Rows swapped in pairs by one turn or mirror: which row each one swaps with
The rows were stretched afterwards, more along some directions than others.
tal: [-10 -19 -11  -3  12  22  17  -4  21  -1   3   9 -20  14  31  -1  19]
Dukeb: [  6 -20  -8  11  20   0 -11   3  21  -7  19  15 -30   9  32  -8  23]
zot: [-10  -9  25 -18   1 -14  -6  26   3  15  11 -11   1  17  22 -14 -10]
Mavo: [-10  14  13 -13  24   2  16   9  -2   5 -19   3 -15  -4  18 -26  13]
Pov: [ -9   6  21  -3  26   0 -17  25  10  11  13 -10 -30  20  60  -9   5]
mal: [-11  -3  -2 -28  -3  21  31   3  16   1 -28  15  -4   5  14 -36  21]
zut: [-16  15   6  -7  -2  38   8  -7  -9  10  -9 -11   2   2  27 -13   9]
ziv: [ -6 -15 -16   3  16  24  15  -6  20  -6  -2  18 -24   6  38  -7  33]
dakof: [-22  12   5 -20  -5  38   3  -8 -14  17  -5 -15  10  10  14  -9  -6]
moloz: [  4  -9  25  -1  13   0  28   7  29   3  -2  18 -35  21  33 -10  39]
Gugu: [ -1   2  13 -12   8  10   6   4  -8   2 -25   0  -7   2   6 -26  -7]
pumu: [-31 -20  14 -15  -3  42  -3  -3 -14   1  -7 -15   0  15   8 -13  -7]
pimin: [-37 -10  16 -28  12  13  -4  15  -2   0  -3 -29   0   4  34  -1  -8]
lisu: [  2 -35   3 -28   3  -6  13   1  25  -1  -3  10 -14   5   1 -13   6]
pag: [ -8 -31  11 -16   1   2  26   4   5  -4   6  -6   0  25 -13  -4   2]
ved: [-10 -12  46   6 -13   9   5   7  12   1 -15  11 -12   8  26 -18  24]
deme: [  8 -28   1 -15   5 -11  11  18   8 -15   0   5 -10  17  12  -7  -4]
gida: [-18  -7  11 -31   9  -8  -1   9  -3   6  -4 -26  10 -10   7  -7 -19]
tazos: [ -4 -11  -5  12  -2  33  28 -17  16  -3  -7  19 -15   9  22  -4  30]
nuru: [  1 -11  -8   5   5  20  16 -14  15 -15 -16  23 -18  -7  13 -28  33]
zem: [ -8 -30 -13 -15  -5   3  15   2   9   3   9  12   3   8   1 -15  13]
fenem: [-20  16  -7  -6   6  34  -7 -10 -15  12   2 -14   1   2  26  -6  -5]
tifup: [-11 -10  14   8  -6   7  -7   0  -3  -5   4 -13   6  -8  24  -4   5]
tozud: [-14  -7  36   8  20  17  12  13   5  -7 -23   1 -24   9  36 -11  15]
goko: [-16 -27  27 -17  18   9  16   7  16  -4  -7   5 -29  23  15 -13  14]
Resa: [  1 -14  21  19  17  11  16   3  26   7   7   8 -27  23  57   8  24]
topoz: [ 1 -5 25 11 -8 10  5 -3  4  3 10 -7 -7  8 15 -2 13]
baz: [ 13 -22   0  23   5  -8   8  14  16  -8   6  26 -26  15  27 -13  29]
Far: [-14 -22   4   4   0  16  13 -12  24  -2   0  10 -14  -2  23  -9  29]
lom: [-21  24  24  -3  16  14   0   6  -9  25  -7 -12 -17  10  31 -15   0]
mor: [-13 -21  28 -27  -6   4 -12  10   0   8   3 -27   4   7  12  -2 -25]
befu: [ -7   1   8  -2  20 -11  -1  13  21   2  -1   8 -35  -2  39 -30  21]
Sav: [-22 -28   7 -19  16   0 -19  19 -11  -1  22 -28   4  25  10   4 -26]
Pilad: [-14   7   6  -6 -15  35  -6 -11   0  14 -13   6   9  -2  17 -32   9]
suda: [-10 -22  19 -18   1  24  19  -3  12  -8 -33   6  -7   2   4 -20   7]
Todo: [-21   1  23   4  18  14  -4   2 -18  -3   2 -23 -24   8  18  -1   3]
ripi: [-17 -18  19 -27  15  -9   6  12 -14 -13   7 -36  -7  10   6  13 -22]
mido: [-10  22   9 -13  21  34  12 -15  -3  20 -14   6 -16  15  27 -20  15]
duti: [ -9 -28  26  -2  17 -11  13   7   5 -11  -4 -13 -17   2  15  12   0]
fofe: [ -9 -10  25  15  12  21  19   1  19   7 -18  25 -35  22  34 -12  31]

Swapped with zut: ziv
Swapped with Pilad: Far
Swapped with dakof: tal
Swapped with mido: Resa
Swapped with suda: gida

